Each path below is one point turned by a fixed rotation once a step. After each direction that follows a path, write how fast that rotation turns it, in degrees each step (0 if it stays still).
Each turn is a multiple of 5 degrees from 10 to 175, or 0.
Each row of a path follows its step; steps can be skipped.
Rotation 1:
step 0: [ -2  12  12   9 -31   8  -4 -16  -6 -18 -36  19  -3  -1 -11   2  -9 -15
  -9 -11  16  26 -18 -11   6 -23  13 -12   2  -2  22   3]
step 1: [ -5   1 -19   2  15  21  12   7 -13   7  24  22 -13 -18   1 -29 -14  -7
   0  18   6  -5  17  23   1   2 -41   6   7  -8   5  -5]
step 2: [ -1 -21  14 -23  19  15 -11 -20  15 -13 -15  -5  11   0  14  18  14  26
  15  -8 -14 -25  17 -13  -4  -8  12  20 -18  -7  -1  -9]
step 3: [  7   8  -9  21  -8  -4   0   9 -22  15 -10 -23 -13  -6  15  33  18 -14
 -29 -17  27   1 -14  -4 -16  15   0  -9  13   4 -10  -5]
step 4: [-12  15  -6  27   8   1 -22  10  -5 -25   2 -12 -19   7 -31 -30   4  10
  19  10 -19  17  -4  20  17   8  11   1  -4   5   8   1]
step 5: [ -2 -22  14 -24 -15  22   8 -25 -18  30  -6   2  17   3  16  -5 -11 -14
  11   9   3  10   8  -3  30 -18   1 -19 -12  -5   8   9]
step 6: [ 11   2  12  -7   6 -13   0 -11   4 -16   4   1  12  -9  -7  17  -8  -5
  -4  10   8 -19  16  25 -22  30 -29  13  26 -13 -27   3]
step 7: [ -9   6  25  13  16   1 -20   5   5 -26  13   3  -7  19  11  -2   0   8
  -1 -22  20  -3 -17 -29 -14   6  16 -10 -37   4  11  -8]
step 8: [  0   6 -23  10 -18  -9 -20  10  -8  20  -6   0 -26 -21  20   4 -18 -10
  -1 -17 -11  -8 -14  20  22 -27  -9  -9  17   5   6  12]
step 9: [-11   5  -4 -16  15  21  -5 -10 -13 -23 -11  26  15 -10 -31   5  11   8
  -5  17 -11  36  22   7  -3 -13  -4  18  -2   7  -8  10]
step 10: [-13 -30   0  -1   1  24  20 -16   1   2   4  -5 -10   3  42 -13  13   3
   3  16  17 -10 -15 -20 -12  23 -11 -10  10 -14  -6  -5]
step 11: [  7  10  -1   9 -13   3  -2  12   3 -17 -16 -30 -12  -7 -29  27 -10   7
   4 -15  -5 -42   4  20  -8   6   4   1 -11 -18  14  -4]
[ -1  -2  -4   1  -1  -7  -7   1  -5   5  -3   4  -5  -5  -5   2   0  -6
   6   0  -3  11 -14   6   0   0   8   2  -2  10   5  -4] | 85
[  7  -3  -1   5  -5   0   5  -7   5   1  -6 -13   5  -6   9   1  -8   7
   7  -4   3   7  -4  -2  -2  -5  -5   3  -3   3   5   5] | 135
[ -1  -2   2  -7  -2  -1  -1  -2   0 -12   2  -3   4  -9  -4   2   5  -5
   1  -5  -2   6   9 -11   1  -1   3 -11  -4   4   8  -8] | 155
[  1  -3   5   7   6  -1 -11   2  -1   2   1   2   8   4 -10   2   4   9
   5   8  -6   1  -3 -10  -2  -2  -9   2  -2  -3   6   2] | 145
[ 4  2  3  1 -3  2 -1 13  6 -6 -2 -1 10 -4  3  0 12 -8 -4  3  6  5 -3 10
  3  0 -7  6 -5 -1  2  1] | 130
[-4  2  0 -9  5  0 -4  4  4 12 -6  3  2  1  4  1 -2  3  6 -2 -6  9 12  7
 -3 -2 -6 -5 -4 -2 -4 -6] | 100
Rotation 2:
step 0: [ 16  -4 -13   3  32  12  -4   5  -9   9 -10   9  -6   0 -30   4  32  -4
  -9 -18 -18  -7   9   0 -18 -31  -7  14   9 -11 -19 -11]
step 1: [  8  17  14  11  -9  -8  -4  30  28  22   8  15 -27  10 -11  -6  21   3
   5  -3   1  -2   5  26  19 -28  -3 -15  14  -6   0   5]
step 2: [ -1   6   4   4  41  19  22  25   2   8 -20   9  -9 -23   1  23  10  15
 -10  -4   2   9   8  -1  -2 -16  26  -7  14  -8 -18  -6]
step 3: [-12  -2 -32  -9   2  -8  -6   3  12  40  -5  -4 -29 -10 -16 -10  18  15
  -3  -4 -10   3  -3  17  -4 -26  -2  16  23 -12   3   7]
step 4: [ -2  20  25  24  19 -10   8  15  -4  10  18  19 -17  -4  27  11   3  20
  -5  12 -14   6  -1  23  -3 -25  12   9   6 -21  -9   8]
step 5: [-17  -7  -7  -7  21  19  -8  -1 -15  15 -14 -23 -10   9  -6  19  22  -5
 -29  -1   0   4   3  16  -4 -27   9  -3  20  -8 -20  26]
step 6: [  6  -6 -15   9  10 -14   8  12  10  19  37  15 -25  23  -5  -4   7  11
 -22  17 -19 -15 -13   7   5 -23   3  -6  23  -5  -9 -10]
step 7: [ -7  -9  19  15  35  12  13  -3   3  -8   3  -1 -28 -17   5   4  30   1
 -14   7   2   4   5  16 -10 -19  -2 -34  -5 -23   0  14]
step 8: [-33 -11 -29  17   5   4  -9  28  12   5  -1  14  -9   0 -14  11  24 -11
 -29  15  -7  10  -2   5   1 -14   4   5  27   9   7   0]
step 9: [ -8   5  -5   1  20   2   4  19 -10   5   3  23 -18  -3  12 -28  19  21
  -9   9 -22 -25  -8  26  -7 -14  25 -15 -17 -11   7  -2]
step 10: [-30 -11   2  17   1   8  29  22  11 -16 -17 -24 -15  -2  -4  11  14  -6
 -13   0  -9  -1 -16  21   3 -22   2  10  10 -25   3  18]
step 11: [-33  -6 -20 -14  11  -3 -14  10   5   4   8  14 -13   9  18  -6  -1  -6
 -18   7 -16   1  -7   0   9 -40  22  -1  -4 -13 -15 -27]
[ -3 -11   0   1   2   1  10   0   0   9 -10   4   4   7   5   5   7  -1
  -1  -6   5   4  -7  -4  -6   0  -8   4  -7   3  -3   3] | 140
[  4   1   8   1   5  -4   0  -2   7  -1  -3   1  -1   1  17   4   1   5
   1   0   6 -14   1   9  -2   4   0  -4   1   4   4  -6] | 140
[  7  -3   1  10  -7   8  -1   1  -2   6   0  -1  -4   1   9   2  -3  -4
   3  -8 -12   5  -1  -3  -5   4   8 -10   1  -5   5   0] | 140
[  5  -3   5  12  -5 -10   8  -6   2  -6   1  -1  -3   0  -3  -5   4   3
   7  -1  -4   1   4   6   3  -5  -9   3  -6 -10   1   3] | 120
[ -5  -7  -1   5   0  -4   1  -7  -3  -5   3   1  -5   5   0  -3   4   1
 -15  11   1   0  -3  -2  -4   9   7  -2  -1  -1   8   7] | 25
[ -2   5   3   7  -1   2 -14   2  -9   1  -1   8   8  -1   2  -1   8  -2
   2   3  -6   0   3   6  -9   0  -5   9  -1   6   2   6] | 85
